In the data rows, 128 means zero.
Each row of this table is followed by its label. One hidden rule gives the labels. It looks at one to three of the table's principal directions, none of them among the few with the most spread.
[151  89 168  61 171  96 137 121 122  29 160 119 118 184 191 123 120 196  59 118 144 149 116 115  68 139 165 147  26 151 164 111 132 131 156 160 113  96 115 151 138  69 109 158 159 222  40 166 164] j78
[137 135 125 144 137 132 139 136  99 117 151 148 164 126 100 113 125 146 147 101 148 117 149 112 105 140 169 122 124 136 157 133 152 144 134 158 138 162  78  83 116 104 131 110 181 136  96 111 152] j712
[155 153 144 138 127 107 111 113 145 103  90 132 102 151 159 112 123 131 127 140 118  93 102 160 140  80 128 153 109 152 168 111 154 134 129 147 139 104 151 122 115 128 134 143  88 135 146 113 109] j441
[115 150  99 127 126 153 147 148 169 132  75 152 117 107 107 186 150 127  92 155 150 134 126 108 172 126  98 111 144 123  96 100 102 133 133 106 132 163 152 134 111 129 158 147 114  89 122 115 101] j495
[172 174  94 155 115 130 126 166 144 161 113 103 176 147 124  88  63 129 154 114 129  74 148 192 102 113 142 130 129 157 163  97 153 119  93 139 143  84 119 110 102 135 114 107 110 154 141 114 116] j165
[142 146 138 175 129 118 113 150 123 132 158 110 159 110 113  67  90 134 190  75 121 111 114 149  85  99 167 114 139 168 150 126 198 132 100 136 136  96 110  95 133 113 116 139 158 133 163 137 157] j165
[140 147 164 122 112 132 132 130 155 101 125 135 108 120 145 115 120  94  67 131 143 127 109 129 127 118 131 125 125 125 141 136  84 122 124  97 132 113 131 158 112 141 128 149 128 163 173 138  94] j165
[149 146 124 123 142 111 126 117 138  93 116 124 102 146 147 111 120 172 104 127 145 113  73 129 107 112 142 133  94 177 152 102 138 134 138 161 119  73 137 129 109 105 167 151 117 154 118 128 123] j165
[150 186  69 208 121 165 162 169 129 185 108 130 188  69  64 113 107 126 147  84 150 115 118 119 113 120 161  97 192 155 140 117 129 108  64 125 139 153 112  94 120 158 138  91 141  97 170 112 120] j165
[110  80 148  64 148 100 127 109  63  90 166 144 128 154 134 152 176 176 148 103 111 164 131  81 123 168 132 139  98  89 117 131 133 126 170 165  89 173 128 150 170 107 112 124 177 130  47 139 182] j165
[130 137 145  94 109  89 109 116  86 123 128 105 126 169 150 105 122 156 168 104 100 152 118 120 113 132 120 147 124  93  98 122 164  95 146 152  89 104 164 186 177 130  86 160 140 137 130 166 171] j712
[160 129 127 121 152 107 141 133 141  84  96 138 135 152 159 132 123 152 102 128 125 110 123 151 114 111 142 142  84 152 167 100 145 120 119 149 124 126 141 129 136 114 109 134 108 159  92 133 132] j441
[113 136 117 121 106 101 111 147 123 141 161 123 152 144 103 109 126 109 189 115 112 108 155 164 134 157 115 142 140 135 110 134 150 159 151 154 108 137 101 113  93 129 142 114 140 121 131 103 127] j712
[122 132 122 141  98 114 132 144 107 147 177 117 165 123 105 125 140 126 179  71 110 127  91 105 157 137 158 100 186 109  77 122 140  99 125 156  92 133 137 150 152 135 131 114 143  94 143 132 141] j730
[125 167 131  46  84  71 125 151 157  85 156 115 104 244 136 175 127 178 134 102 104 129 118 122 118 151 100 147  90 148  84  62 166 125 186 205  86  87 166 190  97  92 160 190 108 147  72 128 133] j730
[104  82 144 123 152 169 106 113 159 121  50 136  84  80 149 136 134  65  84 214 141 120 188 165 156 104  74 132  91  97 126 155  98 146 138  41 167 151 138 116 127 124  97 153  98 132 153 144 103] j495
[104  97 104 103  96 119  87 148 106 141 136 109 154 132 119 114 156  89 188 156  95  85 203 176 215 143  85 171 125  70 113 151 131 159 165 154 125 208 104 124  95 143 109  82 116  97 119  84 122] j328
[132 115 132  99 184 109 138  81 118 101  51 128  58 148 191 179 147 204  83 159 103 204  89  77 101 115  83 142  88 128 123 101 139  86 109 114 108  94 222 195 220 125  86 178  83 115  89 185 172] j328
[127 141 128  89  89 127 142 168 162 106 119 118 142 150 123 147 122 119 106 112 137 120 137 141 129 126 120 130 110 123  99  97 122 116 151 131 116 129 140 161 100 123 133 164 129 162 128 142 111] j165
[140 149 100 178 161 173 150 149 146 146  90 151 155  63  98 109  96 140 107 137 186 125 127 128  93 119 151  94 135 163 160 123 125 148  97  83 161 125  91  69 111 117 148 130 175 133 136 125 128] j165
[135 153 131 130 104 100 104 121 124 130 157 126 118 153 125 105 133 129 158 120 108 105 101 140 154 119 130 142 144 131 140 128 143 138 137 165 118 119 131 132 114 140 150 121 116 110 145 100 118] j165
[147 189 122 110  82 109 127 179 145 147 101  99 162 176 121 131  97 104 149 101 106 117 166 160 125 129 111 143 148 107  83  98 142  98 124 136  98 130 163 182 120 139  88 149 101 143 151 145 122] j441
[114  92 166 128 111 121  87  91  99 149 131 123  98 154 144 116 130  70 183 157  76 107 188 155 150 111 102 144 131  83 127 169 162 119 145 121 146 132 137 123 156 127  78 127  84 110 150 128 139] j441
[124  95 109  97 146  98 117 104 128  91  92 120  95 145 173 145 166 162 118 165 102 125 114 145 169 122  86 176  79 134 144 116 129 139 146 163 115 139 159 150 130 138 131 119  81 119  95 115 125] j328
[137 126 113 128 159  95 110 127 157  96  87 126 120 123 157 102 132 124 111 168 113 116 141 196 135 124  96 172  80 150 170 127 129 158 112 123 123 145 136 130 121 152 105 119 100 142 130 119 111] j712
[134 129 133 110 205  89 130  92 125  54 108 120  93 154 170 133 134 202  91 128 139 159 106 122  58 155 125 162  43 197 153 101 138 159 133 158 112  93 134 133 129  94 128 140 136 167  69 145 152] j712
[134 137 154 148 130 127  75  66 111 161  13 126  53 122 179 108 137  75 138 218  85 124 150 157 190  67  59 169 147  63 135 168 133 107 121  77 145 131 201 160 182 168  65 148  37  81 204 139 117] j78
[121 118 187  80 140 123 138 106  87  92 146 139 105 130 145 150 164 156  90  94 141 192  80  46 112 137 151 119 132  87  94 137  92 105 152 116  91 142 153 181 174 118 120 159 178 145 112 171 157] j441
[119 121 101 166 138 144 163 126  62 146 186 145 188  87  68  91 118 161 169  66 164 148 125  79  60 181 190  91 151 143 135 149 145 122 120 154 123 137  54  81 144 116 139  98 231 137 108 135 179] j441
[101  85 144 119 121 152  94  87 101 202 167 105 101 120 139  92  97  59 135 188  95 150 212 167 100 170  68 151 128  79 156 204  78 134 106  56 167 105 103 132 144 187  74  82 113 142 173 130 117] j712
[167 106 141 154 195  97 108  60  98  96 124 121  81 160 193  66  94 167 114 164 109 113 118 158  58 117 142 159  57 187 230 151 162 134 102 157 149  46 117  99 155 105 101 112  86 174 107 135 155] j495
[149 130  96 142 121 142 167 166 147 131 148 133 176 125 110 126 101 123 100 110 143 109 152 146  96 147 154 114 119 156 163 120 116 118  98 136 140 132  90 108 104 132 128 100 134 166 111 120 117] j712
[127 125 181  83 134  86 141  80  76  47 211 150 100 189 134 131 159 181  98  74 145 157  72  45  84 171 191 119  98 133 118 129 127 119 185 204  86 109 106 157 143  75 155 154 189 169  70 147 163] j712
[119 115 142 135  90  84 100  96  95 141 169 110 121 171 147 107 132  93 201 118  62 106 149 152 158 144 108 153 150 104 116 151 162 110 135 172 115 113 137 155 149 149  90 102  87 102 155 116 136] j495
[129  99 126 149 186 129 156  89 140  98 133 124 100 103 164 146 146 164  64 135 140 167  76 100  98 136 141 134 101 180 154 133  92 133  94 123 135 102 130 124 141 136 143 103 114 140 113 139 120] j328
[143 148 117 188 142 130 115 106 118 170 119 107 111 117 141 114 111 111 153 133  95 115 123 132 133 119 115 131 167 151 142 143 129 117  78 128 142  94 145 125 139 146 112  87  65  89 172 113 120] j78
[118 104  95 174 120 200 159 124 153 182 105 125 149  46 106 137 122  90  80 149 167 136 108 117 156 112 145  80 171  96 108 140  67  87  84  53 164 130 131 121 154 174 127 106 131 111 178 147  91] j495
[115 144 153  77  99 152 142 166 165 127 111 140 125 141  93 171 125  98 101 115 147 139 154 132  96 121 116 113 115 114  98 103 111 123 154  86 128 141 146 140 105 123 139 184 145 163 129 149 107] j78
[118 155 127  89 111 148 169 175 160  98 129 153 146 139  82 180 131 145  86  92 179 144 127  88  95 149 149  90 117 140  82  84 116 127 163 127 113 143 118 133  95  87 170 183 183 157  89 145 125] j495
[109 126 117  97 114 164 156 190 178 128 117 138 152  99  86 188 146 119  90 113 155 149 133 111 141 121 124  94 135 112  81  96 100 123 132  85 124 180 145 138 116 127 147 161 153 125 113 144 111] j78
[140 143 107 128 155 149 140 144 135 146 109 121 138 110 118 122 104 154 102 130 152 146 127 132  78 133 128 125 113 151 150 118 110 132 102 100 134 112 125 118 125 135 132 126 143 153 120 140 130] j712
[104 114 150  85  79  87 120 133 104 106 169 128 134 150 135 154 184 123 166  91  90 140  97  96 205 143 118 139 164  75  66 126 126 113 169 171  76 172 156 191 144 143 129 129 135  90 127 123 135] j165
[104  98 152  78 143  87 122  91 115  80 139 130  85 179 166 173 171 148 127 140 102 148 134 112 139 162  95 167  88 133 105 125 124 151 176 170 103 132 139 153 119 108 137 129 107 128  76 120 135] j730
[128 137 160  55 112 100 129 157 136  73 108 151 118 179 144 164 149 158 113 124 132 141 128 107 144 119 118 138 100 105 100  98 151 134 187 149  94 154 151 164 121  85 136 196 147 148  78 142 149] j495
[118 178 108 110  69 140 141 188 164 147 129 131 161 143  66 154 120  77 136 101 131 102 183 157 128 153 105 126 143 123  98 102 111 133 140 128 124 166 118 136  66 144 142 134 132 136 147 106  89] j328
[123  81 133 130 127 103  96  89  94 162 113 128  95 161 170 108 115 117 200 178  56 122 183 169 128 115  70 165 114 114 173 164 193 123 122 133 149 102 143 116 171 140  76 121  67 107 128 123 166] j441
[125 127 124 142 106 145 116 136 137 151 128 117 117  88 136 110 130 106 114 145 131 126  93 119 182 110 115 115 170 105 112 146  93 119 117 100 128 119 140 152 127 150 142 126 113 103 182 126 107] j441
[138 191  80 185 119 124 127 171 156 143 150 116 188 107  74 100 115 139 180  85 167  71  94 158 149 128 173 119 170 194 113  96 148 181 130 177 123 129  77  62  40 116 209  91 157 101 143  69  95] j441
[133 179 105 179  49 146 159 172 103 214 233 127 220 142  32  99  80  61 200  46 121  94 193 138  79 186 177  98 211 129 129 153 132 110  99 159 141 140  45  87  83 160 131  61 168 135 170  91 115] j495
[147 102 110 148 156 109 145  91  97 132 160 123 120 152 164 132 121 143 123 128  90 123 130 123 105 170 124 138 119 161 171 140 111 109  90 167 127  87 121 135 147 136 109  62  77 132 100 113 135] j712
[101 109 124 123 101 172 148 162 114 171 162 131 168  98  70 150 125  97 156  91 144 136 158 101 115 149 143  81 167  99  77 135 117 112 137  99 129 151 104 111 127 119 135 127 173 121 128 141 138] j495
[151 150 138 164 138 117 126  98 103 117 155 101 131 131 142  99 120 158 138  79 135 118  57 102 115 114 184 119 144 154 125 115 135 107 112 168 121  76 133 133 141 120 139 110 133 128 146 134 132] j730
[137 118 136 123  91 127  91 149 125 148 115 123 150 118 132  59 102  77 159 161 118  87 168 197 162  97 118 142 130  78 152 160 148 130 138 102 137 142 113 122 126 147  93 137 131 146 172 127 125] j328
[104 136 100  84 101  80 111 137 171  76 112 125  93 174 137 155 160 157 140 149 112 104 110 155 180 133  73 164  84 160 103  83 160 163 185 192 103 122 152 153  75 113 181 167  93 110 104  99 108] j328
[138 141 123  92  88 108 154 166 172 121 179 115 152 204 129 163  97 122 109 102 111 117 153 148 103 156 132 120 114 144 110  92 132 105 130 157 117  94 130 160 106 118 126 138 104 169  96 132 112] j441
[120 147 132 115  92 115 122 150 131 150 153 116 142 152 106 108 105  99 153 117 115 134 166 149 100 148 116 132 138 116 107 141 142 124 135 124 115 122 118 144 120 137 111 146 137 147 152 142 133] j712
Which label does each new row get?
[103 113 116 151 116 149 123 127  72 157 147 143 173  92  81 116 151 119 191 116 145 124 163  98 166 146 152 115 173  77  99 160 146 141 155 139 133 201  78  86 132 120 127  98 194  83 118 108 159] ~ j495
[139 152 112 141 122 161 148 161 177 118 102 160 146 120  98 144 102 117  95 139 177  86 144 144 124 116 148  89 117 152 138  94 131 140 137 112 159 124 102  85  84  93 162 155 147 143 112 113 102] ~ j441
[116 122 131  61 114  80 135 138 154  78 157 130 124 172 140 149 158 136  85 128 117 151 115 139 139 165 113 152  93 115 105 114  99 131 158 151  79 150 144 187 125 144 132 145 132 158  97 139 113] ~ j712
[114 123  78 216 170 207 138  87 102 189  54 147 138  21 101 134 156 128 114 188 183 142 135  85 190 107 135 120 183  93 139 168  89 146  96  78 188 205  98  57 140 162 138  64 151  47 149  96 117] ~ j495
[123  18 192  68 188 130 125  76  78  66 156 131  65 101 208 128 168 176  58 144 118 193  71  65 105 116 132 132  66 106 172 169  86 111 132  97 119 110 151 164 202 113 104 140 141 170  86 180 174] ~ j730
[148 114 167  63 140  44 101 143 150  42 134 123  96 212 188 101 104 150 138 126  78 110 139 194  75 127 100 163  33 177 162 101 197 140 157 169  88  66 155 166 129  79  97 196  94 199  89 156 158] ~ j328
[110 107 156 104 113 137 104 119  93 157  91 138 118 116 134 135 163  99 149 166 104 162 171 114 182 101  95 155 156  33 113 173 129 121 145  88 129 212 151 145 173 158  79 137 130  93 143 138 150] ~ j730
[122 126 118  70  99  65 118 113 157  93 100 136  91 233 162 145 122 129 138 181  81 109 190 197 119 149  59 189  53 141 147 108 180 138 173 179 118 106 147 155 110 126 110 167  66 159  88 119 125] ~ j78
[121 145 147  75  87 100 115 170 141  96 149 129 150 166 113 143 148 132 145  97 130 120 116 122 173 123 142 120 137  89  65  97 146 127 181 155  84 162 145 166 119 102 139 173 159 126 108 135 133] ~ j730
[150 183 124 117 104 103 156 196 188  89 155 121 158 152 105 154 123 142 110  51 135 106  70 135 113 121 161 109 132 192 106  61 130 125 121 167  91 110 146 150  79 113 177 152 123 152 127 123  96] ~ j730
[111 125 157  54  86  84 124 141 173  70  97 140  89 180 156 156 145 110  96 149 102 143 137 151 144 125  74 149  84 102  93 105 141 111 173 124  94 129 183 208 138 128 105 216 103 157 131 163 120] ~ j328
[131 122 136 137  70  80  96 178 137 119 237  77 182 152 118  78 115  61 210  52  68  51 140 203 162 146 146 136 148 147 109 127 147 134 124 188  99 117 103 144  79 136 118  76 101 137 171  97 100] ~ j328
[118  73 148  91 140 131 109  88 105 127 122 120  83 129 177 129 141 127 107 172 106 143 130 127 144 128  90 148 100  94 144 153  97 119 137 104 135 108 150 156 157 142 106 121 101 137 122 140 132] ~ j165
[123 111 141 134 166 151 127 105  94 133 129 133 118 109 125 132 135 130 122 134 141 141 151 104 102 143 134 129 119 129 143 152 108 146 128 114 143 143 104  97 128 112 125 102 145 131 108 125 141] ~ j78
[104 105 103 179 157 150 127  97  90 177 172 134 128  79 109 135 155 145 165 132 133 145 101  76 160 151 138 110 189 137 121 165 111 156 113 136 141 141  92  79 128 133 173  61 143  55 124  89 137] ~ j78
[150 127 145 127 161 120 134 113 101 120 153 112 124 160 148 112  93 167 131 102 121 142 139 122  36 137 148 140  87 174 176 127 153 126 108 146 140  77 114 111 137 105 109 120 133 175  97 143 161] ~ j730
[129 104 111 164 130 166 120 120 120 173  90 134 135  85 124  88  93  94 143 175 132 111 182 166 117 111 110 121 126 109 170 161 142 121 101  75 176 123 108  90 147 146  89 120 126 129 160 132 135] ~ j495
[141 115 115 117 155  92 116 123 171  98  95 109  98 150 189 134 121 156 103 164  94 132 108 169 139 111  89 152  85 156 147 100 144 122 102 127 120  89 181 168 154 137 101 144  65 129 117 142 125] ~ j441
[112 122 123  98  98  89 142 130  89 116 232 116 171 197  92 122 117 172 194  51 118 136 139 109  64 188 171 121 112 144 101 110 187 120 165 214  99 103  86 125 129  97 137 130 192 157  68 136 177] ~ j165
[153 161 124 164 166 133 111  99 109 176  59 105 113 124 152  90  80 144 153 151 123 143 138 156  67 103 111 149 126 148 156 133 154 121  87  93 145  70 155 114 160 144  89 130 102 135 160 151 148] ~ j712
[116 140 122  85 103 140 166 200 167 102 190 119 168 119  85 167 134 168  90  52 174 159  60  71 116 144 175  67 145 141  51  75 104 112 145 132  85 121 132 164 111  96 186 174 196 148 101 160 129] ~ j441
[147 113 134  97 136 107 135 121 142  83 133 141 117 171 151 113 108 125  80 150 129 108 149 163  90 146 133 135  64 142 168 124 124 121 139 141 124 100 116 138 126 110 111 144 116 193  95 141 123] ~ j495
[ 97 142 137  54  87 134 157 212 155  87 209 128 189 146  61 198 159 145 130  32 172 129 118  86 135 172 167  93 132 132  37  66 103 156 195 163  89 179  96 134  49  80 203 146 220 146  64 114 114] ~ j165
[138 170 118 168 102 133 108 160 114 169 151 125 162 113  83  93 113 100 192  96 122  86 137 142 147 119 146 115 185 131 128 136 149 141 118 144 128 143 103  95  97 128 145 102 135  95 166  92 123] ~ j78
[141 119 135  64 135  69 140 131 161  62 126 139 101 218 182 159 118 169  83 151 103 142 138 143 102 153 102 144  58 146 133  92 156 115 151 162  96  89 159 185 147  93 105 183  96 173  59 155 147] ~ j495
[120 104  82 160 131 163 135 138 120 176 165 114 170  82  89 106 106 118 148 118 139 113 140 144 115 152 144  94 143 128 136 134 112 117  93 109 148 120  97  99 137 150 126  80 153 119 133 122 126] ~ j328
[116 107 134 125 125 180 127 113 108 170 106 139 120  87 114 124 129  97  93 171 151 155 159 105 137 123 120 112 147  58 127 171  82 109 123  59 153 161 123 129 161 153 102 129 150 125 149 148 128] ~ j730
[138 110 115 140 122 104 107 105 110 134 106 110 116 144 154 106 126 126 164 138  78 109 127 156 149 106 110 141 121 109 137 126 167  87 110 148 121 110 172 158 184 146  77 126  74 109 142 142 145] ~ j495
